(in the rows, 128 means zero)
Named moves, each a turn or a mirror, and the order they were made in; the first pair answered:
q_476 (before -> after):
[ 96 120 135 132 140 147 130 111 128 156 133 120 122] -> [ 96 119 133 134 126 155 128 117 126 150 122 131 123]
[109 129 148 161 118 178 118  92 121 186 105 108 154] -> [113 129 152 159 132 171 120  85 120 189 108 102 157]
[159 143 122 130 182  70 125 115 121 165 131 114 157] -> [136 132 100 153  59 130 114 149 123 133  90 163 151]
q_406 (before -> after):
[110 138  87 127 178 116 138  95 137 147 144 111  90] -> [162 118  74 146 105 124 111 134 105 164  99 115 122]
[149 114 105 136  60 148 120 156 121 107 113 132 139] -> [ 86 139 125 117 144 137 152 105 162  90 162 128 102]
[136 166 125 115 132  90 114 111 108 101 145 110 114] -> [151 160 119 122 113  90 105 126  96 108 132 114 123]
q_428 (before -> after):
[139 133 137 106 147 155 124 128 140 101 139 144 128] -> [151 116 138 116 112 162 116 141 132 114 126 150 136]
[147 134 130 108 174 113 135  99 119 133 118 124 139] -> [127 152 116 105 134 132 135 111 119  89 106 148 130]
[190 124 127 173  76 116  97 144 127 102 149 129 149] -> [196 129 140 162 144  91 103 122 132 125 174 104 148]
[138 123 126 123 138 150 137 122 132 158 108 134 142] -> [127 139 127 115 162 143 142 115 141 139 117 133 135]
q_81 (before -> after):
[159 108 133 137 149 117 131 125 120 163 122 109 135] -> [133 114 121 144  88 147 128 144 121 121 104 142 126]
[114 113 122 131 162 118 143 123 136 130 134 106 130] -> [144 110 112 136 121 120 125 147 116 128 112 107 148]
[110 113 145 128 158 126 142 112 143 147 144 118 115] -> [155 105 135 136 120 122 122 146 111 152 119 113 141]

(two moves a pair)
[121 193  90 100 151 122 127 137 121  49 137 133 122] -> [162 186  94 102 166  98 113 144 101  75 135 108 144] -> q_406 q_476
[113 109 147 134 175 114 138  97 146 171 163 111 120] -> [ 79 148 133 117 149 135 145 106 158  95 156 133 102] -> q_428 q_476
[105 170 122 110 117 146 141 146 136  47 120 136 123] -> [108 166 139 103 195 120 151 114 145  85 149 109 122] -> q_406 q_81
[104 182 132  94 206 104 140 106 138  80 166 108 107] -> [181  80 129 155  89 127  99 142  98 204 102 111 160] -> q_428 q_428
[142 160 125 119 106 139 115 143 126  82 104 139 139] -> [107 160 133 118 125 146 129 125 141  77 123 146 122] -> q_81 q_476
[106 184 145  83 172 103 130 129 105  88 136 115 117] -> [101 170 150  84 191 101 135 117 110 112 141 111 112] -> q_476 q_81
[146 119 119 123 130 117 134 116 124 159 110 123 108] -> [153 132 112 119 113 121 125 124 115 137 102 126 111] -> q_428 q_406
[108  81 137 149 108 141 152 101 144 174 138 147 119] -> [143  81 135 147  96 131 135 117 126 182 123 135 137] -> q_476 q_81
[114  84 136 153 169 135 154  94 141 197 143 130 128] -> [ 91 104 137 143 183 137 164  85 154 168 153 135 113] -> q_81 q_406
[127  71 132 165 166 114 112  83 135 194 157  97 114] -> [ 62  90 118 173  96 159 121  90 152 130 143 149  87] -> q_81 q_81
[128 113 138 139 141 123 136 110 130 165 138 137 122] -> [105 117 130 142 109 142 139 119 135 140 131 156 114] -> q_81 q_81
[119 113 139 130 110 136 131 127 148 131 154 135 124] -> [123 128 138 123 130 126 130 128 148 118 163 127 124] -> q_81 q_428
[112 150 108 111 109 148 103 148 136  65 103 150  86] -> [192 133 114 115 146 104  82 161 101 122  98 106 126] -> q_81 q_81
[ 82 116 141 140  83 179 149 101 153 143 146 160  81] -> [ 91 116 153 134 144 151 155  82 155 175 171 134  84] -> q_428 q_428
[137  93 144 138  97 155 137 109 131 152 105 155 123] -> [170  98 144 133 102 139 121 121 114 154  99 142 141] -> q_428 q_81
[124 104 110 136 103 150 138 118 123 105 127 148 121] -> [138 101 122 130 162 124 141 103 122 139 148 123 124] -> q_406 q_81
[ 92 162 166  83 144 130 106 105 128  27 129 154  89] -> [177 145 174  80 195  77  87 111  95  98 132 103 134] -> q_476 q_81
[147 165 100 108 145 129 108 158 102  86 122 126 164] -> [168 145 108 115 163 118 107 150  97 128 126 111 174] -> q_428 q_428
[152  94 133 135 143 115 120 103 111 178 137 122 140] -> [ 85 119 129 125 137 141 142  88 142 122 151 150 106] -> q_81 q_406
[161 184 107 122 131 126 145 133  95  68 116 102 117] -> [173 172 104 124 112 127 140 142  88  75 109 102 127] -> q_81 q_406
